One vector is turned by the same rotation once a step. Each row is the vector after some number of steps, and that number follows the row.
The counts run from 0 to 237.
[ 10   5 -31   9 -24 -11   1  20  22   6  10  24 -15 -33  22  10 -22 -31
  29 -50  14  10 -13   0 -17  27   2   9 -26   7   8   1  -6  -4 -12  12
  -2 -31   1  14  -3] -> 78
[  5  13 -29  14 -27 -16  -8  19  21  11   8  10 -12 -37  33  21 -41 -18
  17 -45   8  11  -8  -2 -23  40   5   2 -12   6 -13   0   4 -23 -10   6
  -1 -22  10  10 -10] -> 79
[ 38  29  -7   7  -3 -30  29  28  26  11  25   5  11 -31  22   6 -21   2
   6 -51 -12  20  -9 -13  -8   1 -15 -11   2  11 -30   9 -32 -17 -14  13
  18 -13  -1  -5   9] -> 138
[ 31  27  18   6 -20  -9  16  27  30  20  27  -5  20 -31  27  19 -21  10
  -7 -45   3  18  -6 -12  11   7 -30 -16  -6  12 -31  -3 -24   5 -14  -7
  23 -19 -13  -4 -15] -> 132
[ 20 -23  -3 -17 -41 -16 -20  33  13  20  45   9   0   1  17  31   8 -12
  34 -26  12  13 -21   1  33  14 -16   4 -41  13  -4  -6 -28  13  18   8
  -1  -3  -4   7   4] -> 218
[ 28  -9  -8 -22 -21 -28   3   6  -9  -4  28  18  13   5  -2  18  -4  12
  32 -14  31  22 -24  -3  20  15 -21   4 -26  36   2  13 -21   5  -3  37
 -12 -15  28   8 -15] -> 188
[ 24   9   4   7 -28 -22  -2   6 -16  -7  25  13   5   6  25  35 -27  31
   6 -27   3  18  -1  -3   2  28 -24  -2  10  38 -11  22 -10 -21  14  18
  -1 -10  39  -1 -26] -> 169
[ -5 -10 -20  -1 -32 -41 -31  27  14  12  28  18  -7 -15  12  27 -31  25
  40 -23  26  11  -9  14  15  36  11  -8 -18   5   3   5  -6  -3   7   9
 -24   1   3  -9  -9] -> 58
[ 28  -6  -5  -9 -31 -54  -8   2  11  10   8 -14  13 -18  19  11 -32  10
  31  -8  20  25 -30 -18  14  33 -11   4 -26   8 -19   2 -17 -19   1  13
  17  -5  12  19   0] -> 209
[-17  21 -15   7 -18 -14   5  18  11 -14  23   3   3 -29  17  30 -40  12
  14 -44  26 -10 -21   5   1  27 -14 -17  24  38  -7  -2  -9 -12  -5   9
   3 -22   5  -4 -24] -> 104
[ 13  -5 -25 -28 -51  -1  -8  16 -10  10  22   3  -2  -9  16  40  -9 -17
   5 -29   7  22 -21 -13   2   9 -23  11 -26  20 -14   0  -3   4  20  28
   2 -14  31   7  -1] -> 19
[ 23  13 -23 -27 -41 -23   6   6  -5   9  17  -2   6 -22   0  25 -20  -3
   5 -18  14  46 -15 -21   1  17 -19   2 -23  18 -14   4  -4  -2   8  40
   8 -25  31   1 -12] -> 190
[  3 -12 -30 -29 -28 -10 -18  24 -12   3  37   4  14  10  20  40   5   8
  22 -36  16   1 -26  -9  17   2 -24   2  -5  28  -9   6 -16  -6  17  20
 -10  12  20  -2   6] -> 23
[  3  13 -18 -13  -6   8  17  44  19   6  42  14  10 -13   7  25   4  -8
  14 -53  28 -10 -12   4  12  -5 -26 -14  -4  28  -5  -2 -31  20 -14  17
 -14 -16 -11  -4 -14] -> 112
[  0  25 -23   2 -15   6   5  29  17   8  16  -3   7 -31  39  20 -19 -16
  14 -68  13 -13 -12  -7 -16  11 -22  -1   0  13 -20   1 -10 -26 -19  -9
   3  -4   0  20  -4] -> 91
[ 24   7  -4   6 -12 -12  25  23  29   1  34  28   0 -29   0  20 -13   1
   8 -25  25  18 -13  14  15  19  -9 -11 -11  34   5   5 -24  29 -11  26
  -4 -40  -8  -4 -23] -> 124
[ 11  -5 -15  -9 -33 -35 -15   1  -3   0  15   2  15   2  10  20 -22  24
  44 -14  45   7 -32  -7  17  31  -8   3 -17  30  -9   1 -12  -6  -5  24
  -3   5  17  16  -2] -> 34
[ 14 -10 -39 -15 -29 -19 -22  45  12  24  28  14  -2   3  16  29  -1 -15
  33 -37   1  18 -12  -4  -1   5  -5  15 -31  -5 -10   9 -21  -2   4  21
 -21  11   0   9  11] -> 224
[  6   8 -23 -19 -24 -29  -7  12  -5   3  19 -15  26  -5  25  23 -17   7
  30 -41  20   5 -32 -26   1   4 -21   0  -5  13 -28   1 -19 -27   3  18
  13  22  23  19  13] -> 27
[ 32  -3 -20 -15 -16 -37   0   7 -11  -5  13   4  11   6  29  17 -18  15
  33 -34   7  10 -23 -13   1  15 -15   7  -3  31 -16  15 -14 -33   5  22
   1  11  36  13  -1] -> 10
[ 38   2   6 -12 -33   3   9   9  -8  -5  38  28  -1   3  13  28   7  -1
  10 -33   7  27  -7  -1  12  14 -33   6 -22  42   1  15 -18   9  13  17
  -6 -31  30  10 -20] -> 171
[ 42   2  12   4 -16   4   0  33   4  13  43  25   7  14  23  34   6  12
   3 -45  -7  17   6   6  20   6 -27   0 -10  32 -13  23 -27  12   9   1
 -11 -16   9  -4 -21] -> 153
[ 29  22 -21 -22 -23 -37  22   4  -8  -4   8  -7  20 -18   6  14 -18   1
  19 -26  13  34 -21 -27  -7   9 -24   4 -13  20 -24   7 -17 -20  -6  35
  15  -5  37  12   3] -> 185
[ 40  14 -19 -26 -24 -14  23   2  -2   1  16   7  20 -10   7   7  -2 -10
  21 -31  18  36 -19 -25  -3   6 -27  11 -30  16 -14  12 -19  -1 -14  36
   6 -14  25  23   5] -> 184
[  5  13 -25  -8 -30 -32 -19  27  24  26  12 -11  27 -26  23  18 -23   8
  32 -32  25  17  -9 -19   6  17  -8  -7 -26 -17 -31   2 -14 -14 -17   7
   2  23  -1  11  10] -> 50
[ 37  18  18  24 -10 -41  18   8  16  -2  23  10   6  -8  29  14 -30  25
  15 -32  -4  20 -13   7   9  29 -20 -13   6  32 -17  16 -25 -12  -5   2
  13 -18   7   2 -14] -> 145
[ -9 -11 -24 -22 -50 -14 -27  27   2  11  36  13   7  -8   2  39 -15  14
  24 -17  29  12 -17   0  19  18 -12  -8 -22  14  -8   3  -8  16  13  17
 -19  -3   5 -11  -9] -> 41
[ 49  22   4  13  -9 -28  18   0   2   0  10   7  21   5  32   8 -22  15
  16 -41   1  24  -3 -18  -7  15 -25   5  -8  25 -25  21 -19 -27 -12   7
  10  -3  22  26  -5] -> 162
[ 19  -9  -3 -12 -41 -32 -21   3 -16   7  12  -2   6   9  20  36 -26  27
  18 -17  20  15 -23  -5  10  34 -17   2  -2  32 -23   7   2 -19  13  15
   0  -1  36  12 -16] -> 16
[ 47  24  -2   5  -6 -16  29  27  32  14  26  13  18 -22  17   5  -7 -10
   6 -48  -4  24  -4 -11   4  -4 -15  -5 -16  14 -18   9 -33   5 -13  11
  14 -18 -16   4   5] -> 137
[ 32  27   4   4 -19 -11   8  21   6  11  24  -4  15  -3  34  23 -16  12
  -1 -52 -18  23   9 -14  -4  -4 -31  -4  11  11 -33  18 -20 -27   4  -2
  16   5  18   0  -3] -> 156
[ 26  -1 -29  -6 -37 -19 -16  34  21  34  13   7   9  -2  23  24  -9 -14
  27 -34   5  24  -2 -14   1  12  -4  20 -44 -16 -20   3 -13  -3  -4  15
  -5   9  -3  19  11] -> 225
[ -2   9 -21  -8 -57   0 -26  26  11  11  21   7 -11 -26  25  33 -18 -19
   7 -39   2  20  -7  -6  -7  32  -5   9 -38  -1 -11  -5   9  -7  19  -1
  -3 -11  15   7   3] -> 237
[  9  -9 -12 -23 -51  -1 -22  27  14  20  33   6   9 -15   7  34   1   2
  17 -23  33  21  -7  -8  23  22 -17  -1 -45   5 -10  -4  -9  27   8  11
 -10  -6   0   5  -4] -> 42
[  9  16 -37   0  -2   8  14  33  20   1  18  24   4 -16  17  19  -5 -29
  30 -61  28  -4 -14   0 -13  11 -14   5 -13  23   3   7 -12   4 -29  18
 -16 -19  -3  17  -3] -> 95
